One turn sends every row of this set to another row. A few are shown first. Where does it send the rows asked after them?
Q31: [ 2.56  0.12 -3.22  0.81  0.76  0.97 -0.82  0.03  3.34 -2.98  1.29  0.97]
Q986: [ 1.30  2.82 -0.22  0.36 -2.36  1.28 -2.28  2.49  1.10  3.81 -0.73  1.38]
Q148: [ 2.30  0.12 -3.10  0.84  0.30  1.32 -1.62 -0.29  3.44 -3.35  1.37  1.04]
Q309: [ 1.50  2.20  0.17 -3.28  0.01 -3.23 -2.49 -1.40 -0.07  1.01  2.37  1.91]
Q463: [ 2.19 -1.88  1.22  0.10  0.77  3.45  2.83 -3.62  0.71 -0.25 -2.63  0.02]
Q777: [ 2.05  1.91  0.34 -3.09  0.02 -3.18 -2.22 -1.31 -0.23  1.03  2.92  1.23]
Q394: [ 1.65  2.13  0.37 -3.24 -0.32 -2.97 -2.67 -1.39 -0.12  0.84  2.69  1.49]
Q442: [ 1.99  0.66 -0.15 -2.71 -0.68 -0.20 -1.54  0.83 -1.30  5.02 -2.14  1.42]
Q648: [ 1.68  2.27  0.28  0.58 -3.06  1.96 -2.81  2.09  0.61  3.23  0.67  0.46]
Q957: [ 2.70  2.09  0.16  0.78 -2.18  1.53 -1.58  2.27  0.48  3.50  1.18 -0.34]
Q310: [-0.15 -2.48 -0.66 -1.21 -0.39 -2.39 -0.86 -3.83 -0.35 -3.30 -2.71  0.89]
Q237: [ 0.46 -1.26  1.46 -0.30 -1.26  4.56 -0.31 -4.50  0.85 -1.34 -2.99  1.16]
Q220: [-1.14  2.08 -0.11 -0.17  0.98 -1.90  1.63  0.12  1.47  0.19 -4.68 -0.60]
Q124: [ 1.76  2.09  0.21 -3.21  0.20 -3.36 -2.02 -1.36 -0.19  1.27  2.47  1.74]
Q909: [ 0.61 -2.89 -0.08 -0.99 -0.99 -1.74 -1.33 -4.14 -0.96 -3.85 -1.38 -0.30]
Q978: [ 1.86  0.62  0.90  0.97  0.73 -1.06  2.46 -0.16 -0.10 -0.52 -0.60 -4.43]
Q586: [ 1.87  0.33 -3.29  0.58  0.39  1.15 -1.70 -0.15  3.68 -3.18  0.83  1.73]
Q303: [ 1.14  0.83  0.37 -2.83 -2.41  0.84 -3.94  0.14 -1.76  3.77 -1.36  1.47]
Q985: [ 0.78 -1.07  0.80 -0.45  0.18  3.28  1.71 -3.83  1.37 -0.25 -4.26  1.92]
Q134: [ 2.20  0.35 -3.53  0.62  0.76  0.77 -0.94  0.11  3.71 -2.82  0.57  1.63]
Q175: [ 0.18  1.33  0.86 -1.46 -0.81  3.18  3.62  0.60 -1.66 -2.62 -2.53 -0.12]
Q58: [ 1.33 -3.09 -0.34 -0.67  0.03 -2.25  0.21 -3.67 -0.99 -3.23 -1.11 -1.11]
Q70: [ 2.17  2.38 -0.24  0.67 -1.51  0.81 -0.81  2.66  0.96  4.22 -0.13  0.44]
Q359: [ 0.32  0.81  1.97  0.81 -2.48  1.22 -2.39 -1.48 -0.80 -2.64  0.47 -4.12]
Q577: [ 2.08 -1.85  1.99  0.25 -0.85  4.46  0.93 -4.32  0.18 -1.20 -1.38 -0.61]
Q965: [ 0.84 -2.78 -0.75 -1.09  0.54 -2.87  0.56 -3.43 -0.52 -2.69 -2.47  0.19]
Q138: [-0.54  1.64  0.68 -1.68 -1.36  3.49  2.63  0.41 -1.38 -3.14 -3.06  0.53]
Q596: [ 3.52 -0.15  0.39 -2.09 -0.72  0.17 -0.84  0.72 -2.11  4.73  0.00 -0.53]
Q828: [ 0.41  1.23  1.09 -1.25 -1.39  3.78  2.95  0.40 -1.98 -3.21 -1.55 -0.66]
Q231: [-0.21  1.51  1.10 -1.53 -2.11  3.95  2.06  0.26 -1.77 -3.57 -2.14 -0.06]
Q197: [-2.77  2.26  0.89 -0.55 -2.25  0.16 -3.35 -1.23  0.90 -2.08 -3.63 -0.12]
Q940: [ 2.79  0.02  0.89 -2.22 -2.36  1.23 -3.34  0.10 -2.41  3.65  0.56 -0.50]

Q231 moves to Q138
Q986 moves to Q70
Q463 moves to Q577
And these:
Q909 moves to Q310
Q940 moves to Q303
Q148 moves to Q586
Q359 moves to Q197
Q124 moves to Q777

One turn sends every row of this set to another row. A few are shown first. Where does it send the rows asked after them?
Q318: [ 2.21 -2.00 -2.18  3.36 -0.52 -2.40 -1.92 -4.21 -4.62  3.96  4.37  0.79]
Q450: [-1.17 -1.30 -1.25  3.80  0.45 -3.74 -2.13 -0.74 -5.54  2.28  5.27  1.68]
Q117: [ 1.35  1.97  1.78  1.78 -1.34 -1.06 -2.86 -5.98 -5.28  4.57  1.76  1.30]
Q392: [-2.13  1.15 -0.34  3.72  2.25 -2.89 -3.08 -5.10 -6.04  5.52  2.37 -5.29]
Q536: [-3.37  0.41 -0.76 -1.29  0.37 -4.07 -3.22 -3.61 -6.81  4.50  2.40 -2.64]
Q936: [-3.75  3.68 -0.08  1.17  3.15 -5.97 -1.54 -5.74 -4.69  7.33  2.68  4.33]
Q962: [-2.44 -2.41  0.58  3.22  3.77 -5.53 -2.65 -7.11 -1.27  3.36  2.34 -1.73]
Q842: [-2.25  1.88 -2.90 -0.89  1.96 -5.48 -0.50 -4.70 -0.91  6.12  3.91  1.20]
Q778: [-2.53  3.27 -2.87  0.12  2.67 -2.87 -2.09 -0.48 -5.19  6.75  3.28  2.02]
Q367: [-4.39  2.66  2.87 -1.26  3.80 -2.52 -3.42 -3.85 -3.67  5.73  0.76  1.35]
Q524: [-3.20  2.15  2.97 -0.67  2.04 -0.87 -2.91 -5.73 -5.27  3.95  1.75  3.82]
Q591: [-2.10  1.02 -0.37  3.20  2.52 -4.41 -1.82 -4.62 -4.65  5.12  2.35 -5.46]
Q438: [ 0.45 -1.38 -2.39  2.76 -2.03 -1.41 -1.26 -3.74 -3.94  3.95  3.05  0.14]
Q235: [-3.56  3.03 -0.91 -0.64  2.88 -1.62 -3.60 -1.69 -5.90  4.87  0.06 -0.61]
Q375: [-4.09  2.99 -2.21  0.79  1.86 -2.82 -1.09 -0.22 -4.33  6.68  4.25  0.20]
Q764: [-1.72 -0.33  0.64  5.31  1.37 -3.34 -2.34 -1.98 -4.11  2.30  2.10  4.89]
Q609: [-1.33 -2.11 -0.25  3.45  6.37 -3.48 -1.00 -7.59 -3.55  6.10  4.71  1.96]
Q38: [-2.38  0.73  1.08  3.69  0.38 -0.44 -2.01 -0.46 -4.52  4.98  5.20 -0.36]
Q684: [-5.07  0.59 -0.53 -1.70  3.31 -3.07 -3.23 -1.75 -4.90  4.97  2.81  2.69]
Q846: [-2.73  0.15  0.30  7.31  3.78 -2.63 -2.35 -4.83 -4.20  1.97  3.11  3.15]
Q270: [-2.50 -0.97 -4.05  3.77  1.67 -1.94 -1.89 -3.09 -2.09  4.15  1.06 -2.55]
Q127: [-1.97  1.96  0.29  5.16  4.04 -4.29 -2.60 -9.03 -3.41  6.77  0.66  0.22]
Q34: [-1.40 -1.71 -0.37  2.50  3.14 -1.83 -2.48 -5.24 -1.47  4.41  3.23 -4.31]
Q292: [-4.30 -0.43 -1.17  0.62  4.97 -5.05 -1.57 -7.92 -1.36  3.76  2.60  0.23]
Q347: [-3.56 -2.56 -1.29  1.30  5.55 -2.91 -0.32 -5.76 -2.79  7.36  4.59  1.00]
Q827: [-0.02  0.20  1.00  4.35  0.40 -3.28 -0.96 -7.09 -3.00  5.96  3.83  4.71]
Q551: [-3.20  3.35 -0.76 -0.21  1.26 -2.61 -0.57 -0.32 -4.06  6.36  3.14 -0.27]
Q230: [-0.90  0.55  1.34  4.22  3.46 -5.64 -3.28 -9.11 -2.08  4.93  1.68  1.37]
Q681: [-0.68 -3.44  0.57  3.97  0.68 -0.69 -3.31 -3.54 -3.98  2.76  3.82  2.29]
Q488: [-2.13  3.47 -0.62  7.36  4.14 -4.84 -2.90 -4.03 -4.84  5.03  3.31 -1.30]
Q83: [-3.24  3.80  2.30  1.56  4.33 -4.99 -3.23 -6.10 -2.97  6.67  1.62  3.55]
Q99: [-1.08  1.54 -0.41  2.89  4.46 -2.65 -3.51 -5.64 -4.88  6.59  2.71 -4.68]
Q605: [-0.82  4.22 -1.08 -1.01  3.02 -5.57 -3.24 -6.39 -4.05  4.24  2.91 -1.50]
Q49: [-1.30 -0.31 -0.14  3.94  4.76 -2.90 -2.14 -5.31 -7.68  4.90  2.77  5.29]
Q109: [ 0.59 -0.64 -1.58  4.03 -1.75 -2.11 -0.88 -2.46 -4.22  3.37  2.24 -0.02]
Q441: [-3.06 -1.65 -0.24  5.96  4.61 -3.33 -2.13 -4.52 -8.31  5.24  2.91  2.24]
Q789: [-3.92 -1.15 -0.58  3.39  5.85 -2.70 -4.43 -5.60 -3.52  4.51  1.23 -2.98]
Q961: [ 0.62  4.76  1.15  2.55  1.35 -2.15 -2.49 -2.75 -3.98  4.04  5.26  2.60]
Q349: [ 1.29  2.10 -3.12  5.20  2.77 -3.85 -2.33 -5.51 -1.59  2.67  2.71 -0.24]
Q578: [-1.01  1.22  0.57  4.01  1.69 -4.74 -2.38 -5.68 -2.31  4.49  2.51  6.20]
Q935: [-2.01  0.68  0.10  0.07  5.80 -1.06 -2.00 -7.19 -4.84  6.95  0.92  3.16]
Q248: [-2.05 -0.78  0.26  0.18  2.91  0.55 -2.10 -6.00 -5.95  6.56  0.15  3.03]

Q109 moves to Q551
Q962 moves to Q764
And these:
Q270 moves to Q38
Q99 moves to Q318
Q789 moves to Q681
Q450 moves to Q235
Q441 moves to Q248
Q83 moves to Q230
Q292 moves to Q846
Q935 moves to Q609
Q117 moves to Q842
Q392 moves to Q438
Q349 moves to Q961
Q127 moves to Q827

